(in the rows, 128 means zero)
T: rows in 3 groups, each row roughly a mix of its group's directions (some rows in no group):
T (128 x 13):
[[187 115 101 120 116 131 111 119  79 104  93 149 146]
 [174 127 116 118  68 140 111 115 116 134 108 117 181]
 [152 102 117 147 110 118 110 131 178 146 129  63 107]
 [193 161 119 136 141 128 146 153  97 125 112 105 169]
 [141  88 100 129  94 124 160 157 103 158 163 114 165]
 [ 75 123 162 138 131 134 106 113 155 168 161 161 103]
 [102 138  86  67  99 110 128 139 145 159 116 116  98]
 [134 103 151 143  83 177 127 107 172 164 142 110 130]
 [138 112 103 169  92 159 150  90 145 112 142 162  92]
 [114 100 110  66 116 112 146 134 112 153  75 145 117]
 [145 176 124 107 127 116 112 154  78 128 136 112 184]
 [100 122  99  57 136 111 147 135 146 140 103 129  90]
 [140 153 126 162 141 157 130 141  64 168 156 114 117]
 [135 119 157 161 168 136 129 133  82 124 110  68 139]
 [ 88 156 140  73  94 100 137 143 112 138 113  89 127]
 [178 140 159 133 164 140 106 114 116 159 125 171 163]
 [113 109 182 173 113 143 122 121 166 142 174 132 138]
 [109 123 177 107 163 133 120 148 115 134 159 171 173]
 [172 129 109 114 101  83 111 151 105 120  87  87 133]
 [113 150 132  95 167 107 117 168  69 112 122 118 103]
 [149 115 101 116 120  99 104 180  98 158 105 144 170]
 [114 145 154 126  85 129 108 123 117  86 159  68 139]
 [144 192 137  92 131 130 122 130 126 162 127  86 163]
 [122  75 144  91  80 106 116  97 152 149 148 134 137]
 [152 144  95 129 109  79 139 164 108 105 155  97 164]
 [103 167 138  79 119 100 155 125 183 130 128 148 113]
 [181 158 122 150 129 125 135 129 139  92 130 190 147]
 [131  98  63 121 140  79 109 109 142 151 134 143 104]
 [180 139 117 120  93  98 142 110 144 183 102 144 126]
 [148 141 139 142 126 119 140 128 164 161 131  48 134]
 [140 122 152 183  98  95 105 139 148 106 158  93 153]
 [127  97 162  82  92 160 125 160 132 168 115 111 146]
 [166 133 135  88 108 123 128 149 121 112  81  72 146]
 [ 92 158 117 143 113  80  74 152 113 109 138 143 105]
 [170 155  85 129  96 142 121 116 125  91  81 108 113]
 [150 123 138 180 111 131 144 109 190 116 127 127 171]
 [ 99  93 123 171 113 108 137 124 167 145 155 121  75]
 [ 95  93  89 130  84 112 142  98 147 148 135 156  92]
 [128 157  87  84 129  82 149 147 148 118 131 163  97]
 [ 87 117 169 112 153 119 143  96 176 132 172 121 131]
 [125 125 143  78 108 131 137  91 104 132 109 117  62]
 [135 117 157 118 151 125 171 148 120 142 164 163  70]
 [108 111 162 138 134 108 123 148 138 158 187 167 163]
 [178 173 139  94 125 110 157 128 139 168 112 160 124]
 [ 94 139 103 161 148 187 142 128 164 120 164 121 143]
 [ 99  71 152 151 107 157 126 106 157 146 159 159 127]
 [145 142 133 132 194 107 153 108 139 129  97 171 103]
 [176 153 113 123 132 182 107  94 128 160 131 152 151]
 [112  99  89 126  81 165 108 152 135 172 145 109 140]
 [101 113 126  86 163 141 147 129 126 164  90 147  79]
 [147 103 139 141 163 112 107 138 156  68  98 142 161]
 [128 100  82 103  96 114  84 157 102 162 142 110 139]
 [126  96 124 101  52 143 139 133 135 153 107 134 160]
 [135 125 124 116 119 154 133 150  59 164 138 129 176]
 [ 67  82 165 126 121 138  84 125 139 146 132 116 126]
 [110 115 106  77 113 123 161 115 164 132 160 178 126]
 [ 98  92 182 128 144 152 111 130 143 173 143 156 148]
 [ 76 134 125 135 166 130 138 130 171 155 161 158  96]
 [163 134 114 149 105 123  81 119  62 110 139 110 138]
 [157 161  84  76 106  97 138 144 136  99 123 144 148]
 [168 150 157 125 127 100 122 131 173  97  97 117 174]
 [116 128 176 159 123 173 112  84 151 153 144  98 140]
 [ 99  68 126 144 130 110 113 141  91  99 152 123  86]
 [143 167  90 127 135 150 138 126 120 153  71 136 174]
 [ 99 100  84 118  91 105 118  96 166  93 116 147 119]
 [117 125 163 126 136 112 194 150 178 143 137 133 100]
 [136 134 134 141 156 144 142 126  53 113 124  82 150]
 [107 141 146 178  78 163 165 138 148 106 121 126 147]
 [ 73 111 139 161 149  93 110 141 103 115 157 143  89]
 [ 97  89 163 175 139 142 115 128  83 128 162 140 144]
 [ 85 115 110  97 104 120 178 126 176 115  95 134 125]
 [141 106 144 186 154 158 118 136 105  93 174 121 119]
 [148 139 150 179 147 153 147 147 110 184 137  96 138]
 [126  85 184 113 119 119 143 124 112 169 158  88 121]
 [178 159 142 108 175 155 112 130 105 151 131 168 136]
 [161 145 109 182 156  94 135 126 159 103 112 138 166]
 [132 163 140 126 154 136 163 135 177 185 106 136 147]
 [ 64 107 133  83 125 122 110 121 154 153 121 107  93]
 [106 153 109  82 127  78 127 133 179 119 130 106 102]
 [113 128 190 125 174 105 140 130 118 136 131 171  95]
 [184 126 112 137 132 137 154 129  87 178 114 160 111]
 [177 161 117 133 133  97 131 149  81 142  83 132 150]
 [106 119 147 180 159 113 105 158  90 144 156  94 118]
 [117 108  85 142 130  97  78 122  82  92 130 147 117]
 [154 125 141 179 132 144 124 141  71 130 131  88 164]
 [123 181 157  75 117 132 135 126 138 182 140 117 125]
 [124 111 131 187 131 127 107 111 148 174 166 157 101]
 [133 103 124 176 127 138 180 133 130 119 166 148  81]
 [111 138  86  95 143 140 103 179  83 130 131  94 125]
 [189 135 138 106  96 152 107 108  79 117 152 129 123]
 [157 145  86 109 105 110 157 128 111 113  68 151 147]
 [151 121 169 180 138 155 107 131 117 139 170  87 138]
 [118 130 122  82 140 160  95 144  79 152 155 149 161]
 [130 115 162 136 131 102 137 120 195 150 166 143  95]
 [136  93 158 158 138  74 131 153 119 112 158 128  84]
 [166 138 169 154 154  77 119 155 123 118 111 145 164]
 [118  95 109  63 102 155 143 128 161 139 111  96 137]
 [ 68 131 123 116 137 142 136 129 138  68 165 141 102]
 [149 113 122  88  79  95 122 149 106 124  96 126 174]
 [ 78 163 126 118  97  92 156 135 150 163 141 104 105]
 [131 128  55  88 149 167 130 125 129 151 111 137 140]
 [151 127  94 159 126  73  99 171 108 137 118 135 159]
 [ 90 152 115 101 103  95 119 142  91 165 102  89 134]
 [ 96 115 126  97 141 112 157 137 163 179 149 158  92]
 [111 120 170 131 112 107  94 177  85 139 154 105 109]
 [116 201 113 155 116 141 137 134  96 156 146  98 139]
 [123 144 111 124 125 128 106 180  88 111 137 127 193]
 [123 135 134 143 137 118 152 115 185 153 158 179  90]
 [180 113 124 165 109  97  82 127 136 162 132  97 122]
 [133 116  90 117 166  81 124 113 124 150 115 150  72]
 [126 153 132  89 154 177 169 144 101 167 112 144 126]
 [134  77 149 162 108 157 136 115 141 150 137  73 152]
 [134 166 163 117 140 143 137 120 161 192 156 148 147]
 [165 134 131 145 158  93  86 135  73 150 145 122 151]
 [ 74 125 101 173 126 142 154 166 144 133 137 125  88]
 [ 81 104 124  94 108  95 158  92 137 100 138 156 104]
 [148 151  98  98 122 108 136 164  89 147 113  75 150]
 [122 122  85 134 125 124 100 137  51 107 103 122 139]
 [127 171 159 179 135 126  89 100 137  91 130 101 120]
 [150 102  88  98 113 136 142 167  83 147  90 112 141]
 [113 123  73 119  89  88 127 124 107 109  77 128 137]
 [157 128 132 162 140 108 126 168  77 113 150 148 174]
 [112 146  92 156 160 159 162 138 171 100 124 132 165]
 [114 186 128 123  89 111  82 119 167 134 152 142 130]
 [119 145 116 110 108 155 141 122 145  82  85 102 181]
 [101 142 100  67  97 130 102 120 117 116  99  86 123]
 [102 164 150 125 148 172 175 138 132  81 114 131 148]
 [136  99 134 140  76 128 141  68 176 133 132 129 116]]
one row of each group, then the others: which group is each in?
[ 84  90 132 103 118 148 105  92 140  78 111 150 112]  F
[111 110 143  80 117 125 181 129 179 137 115 149 105]  B
[153 107 129  92  85 111 156 135 136 146  63 133 135]  Q

[100 129 150 148 122 133 161  79 152 110 138 137  67]  Q
[ 95 101 164  80  72 113 139 129 120 111 130 105 112]  Q
[119 130 147 142 150 129 182 116 180 103 108 164 155]  Q
[140 133  66 106 109 116 149  97 141  86  99 123 155]  Q
[166 174 116 101 144 119 160 152 102 162 134 104 163]  F
[106 132 114 117 157 152 176 152 141 124  67 132 160]  B
[115 136  79 106 122  82  93 114 125 156  87 155 134]  B
[106 142  96  94 116 198 142 150 118 123 119 100 148]  Q
[153 166  81 101 104 151 119 106  89 110 106 149 150]  B
[117 133  60  94 102 119 126 119 105  97 118  92 110]  Q
[119 102 112  73 146  64 136 125 127 120 106 133  99]  Q
